rotation steps, each row followed by its count of steps
The counts run from 0 to 158.
[ 87 139 129 116 104 135 156 146 157  80 138 172 138 142 164 174 140 108
 122 125 187 142 157  99 171 108  85 149 134 142 135 124 155]
1
[103 152 142 109 147  79 132 133 200 143  74 115 117 198 132 160 165 124
 126 145 133 164  85 137 151 148 146 127 125 162 151 143 109]
140
[139 154 157 134 164 186 136 174 127  93 147 187 133 134 168 162 142  90
 122 103 135 122 166 120 124 125 143 146 140 103 118 114 145]
158
[166 178 132 143 165 152 120 140 148 125 134 171 168 143 125 141 174  99
 119  97 141 119 151 155 139 136 190 148 131 111 121 131 160]
153
[ 99 182 112  93 157 136 108  94 172 122  89 140 153 125 140 173 150 137
  86 123 105  95  99 143 151 106 150 126 109 142 144 132 130]
23
[165 183 118 141 126 119 115 134 158 124 128 154 172 156 124 140 197 101
 119 110 133  94 108 139 159 131 196 162 115 133 140 129 130]
149
[ 71 171 100  93 171 125  97 106 173 118  64 101 138 150 125 144 145 131
 111 144 124 146 120 145 153 129 126 120 130 156 146 133 150]
18
[102 187  97 112 113 146 109 100 132  95  90 146 156 116 174 156 164 110
  82 105 130  87 136 123 170 106 112 169  90 119 154 133 155]
118
[ 90 155 133 108 193 197 106 175 138  94 128 164 140 149 166 153 137 111
  95 106 118 123 132 122 109 118 135 103 126 122 125 107 144]
67
[115 162 152 124 201 127 125 119 176 134  63 128 143 148 135 147 161 126
 124 141  98 143  96 179 129 151 166 127 115 164 136 141 118]
141
[115 120  72 136 174 131 114 153 168 116 108 127 136 143 126 130 156  84
 143 133 123 146 137 169 158 153 170 133 176 145 138  98 161]
105
[129 168 124 131 149 105 122 117 176 138  92 146 165 161 136 150 198 116
 112 139 119 101  85 149 151 147 162 148  97 157 150 157 107]
145
[ 89 113 105 117 169 134 142 158 193 112 119 125 122 161 135 178 121  83
 150 157 136 158 132 155 148 145 131 123 169 131 117 114 154]
104
[108 132 129 132 174 144 182 127 165 104 113 170 177 118 163 179 147 127
 122 140 148 122 120 171 139 138 132 119 124 162 117 112 131]
98
[114 143  75 106  99 114 102 144 171 112 123 119 103 165 147 141 158  73
 110 130 132 140 135 113 174 125 120 178 151 113 163 121 156]
112
[ 87 174 139 106 130 111 120 126 154 113 104 128 123 158 134 180 128 128
 104 100 180 159 147 108 157 100  87 129 104 139 154 133 171]
124
[119 182 184 110 122 136 150 125 170  98  85 145 116 143 125 180 103 119
 138 144 158 155 149 117 148 106 148 131 172 171 120 136 147]
88
[ 85 137 118 108 176 185 117 169 135  89 101 173 127 159 183 164 148 131
  96 129 131 121  96 117 136 110 113 122  86 121 140 129 106]
71
[ 91 179 117 100 185 164  92 107 142 122  57 125 138 101 142 141 145 125
  95 129  82 127 126 153 140 120 165 138 146 156 143 115 139]
19
[ 89 141 118 102 119 140 106 170 137 107  83 147  91 197 164 172 122 120
 111 151 140 153 104  97 152 103 120 127 122 137 146 156 117]
76
[126 174 124 135 100 105 110 135 132 105  67 146 119 173 127 154 135 133
 120 146 155 148 103 131 192 112 143 140 115 158 155 165 123]
81
[105 153 145 135 171 102 127 164 141 124 106 114 103 149 137 139 138 122
 118 100 158 224 149 130 130 123 159 129 148 165 172  94 146]
132
[ 85 151  99 106 124 130 104 141 154 102 104 129 134 114 176 138 164 104
  96 125  80 137 116  96 142 107 129 166 158 169 163 101 105]
16
[129 154 146 162 175 125 133 149 147 122  75 125 128 126 132 130 171  82
 144 122 126 167 171 182 159 169 156 159 133 142 147 156 145]
46
[137 179 151 145 139 120 136 127 138  99  99 144 139 135 115 152 124 128
 134 120 159 157 168 142 160 116 188 128 179 182 126 131 160]
89
[ 94 158 126 154 183 169 155 142 124  81  92 152 152 104 148 154 139 100
 124 105 162 135 169 163 155 142 123 125 129 147 114 130 170]
3
[125 144 143 129 154 134 120 159 142 130 103 136 126 125 180 126 183 116
 104 100  89 152 112 130 114 121 172 152 137 180 165 108  87]
138
[130 160 157 117  85 133 172 133 146  92 127 171 159 117 167 168 160 125
 113 117 152 123 121  98 139  99 142 156 144 179 127 113 113]
91
[ 66 165 147  83 127 142 132 151 179  96 156 149 154 172 140 157 160 109
 109 121 145 113 139  72 130 145  91 122 127 131 140 123 140]
60
[111 128 157 124 118 127 150 155 176 119  92 138  99 149 180 181 169  86
 128 135 129 144 126 133 141 138  91 168 117 129 164 161 105]
44
[ 75 160 105 121 192 162 116 152 147  99 126 148 169 176 141 146 159 134
 102 116 159 115 119 138 137 139 128  91  94 130 120 117 147]
66
[136 169 163 114 174 154 118 150 171 132  92 135 128 134 157 153 164 102
 122 126  68 137 120 157 111 143 176 135 152 158 147 120  99]
142
[120 166 170  99 129 141 131 141 197 122 130 163 134 182 131 190 148  95
 129 151 147 103 123 105 147 130 130 138 133 108 123 144 140]
151
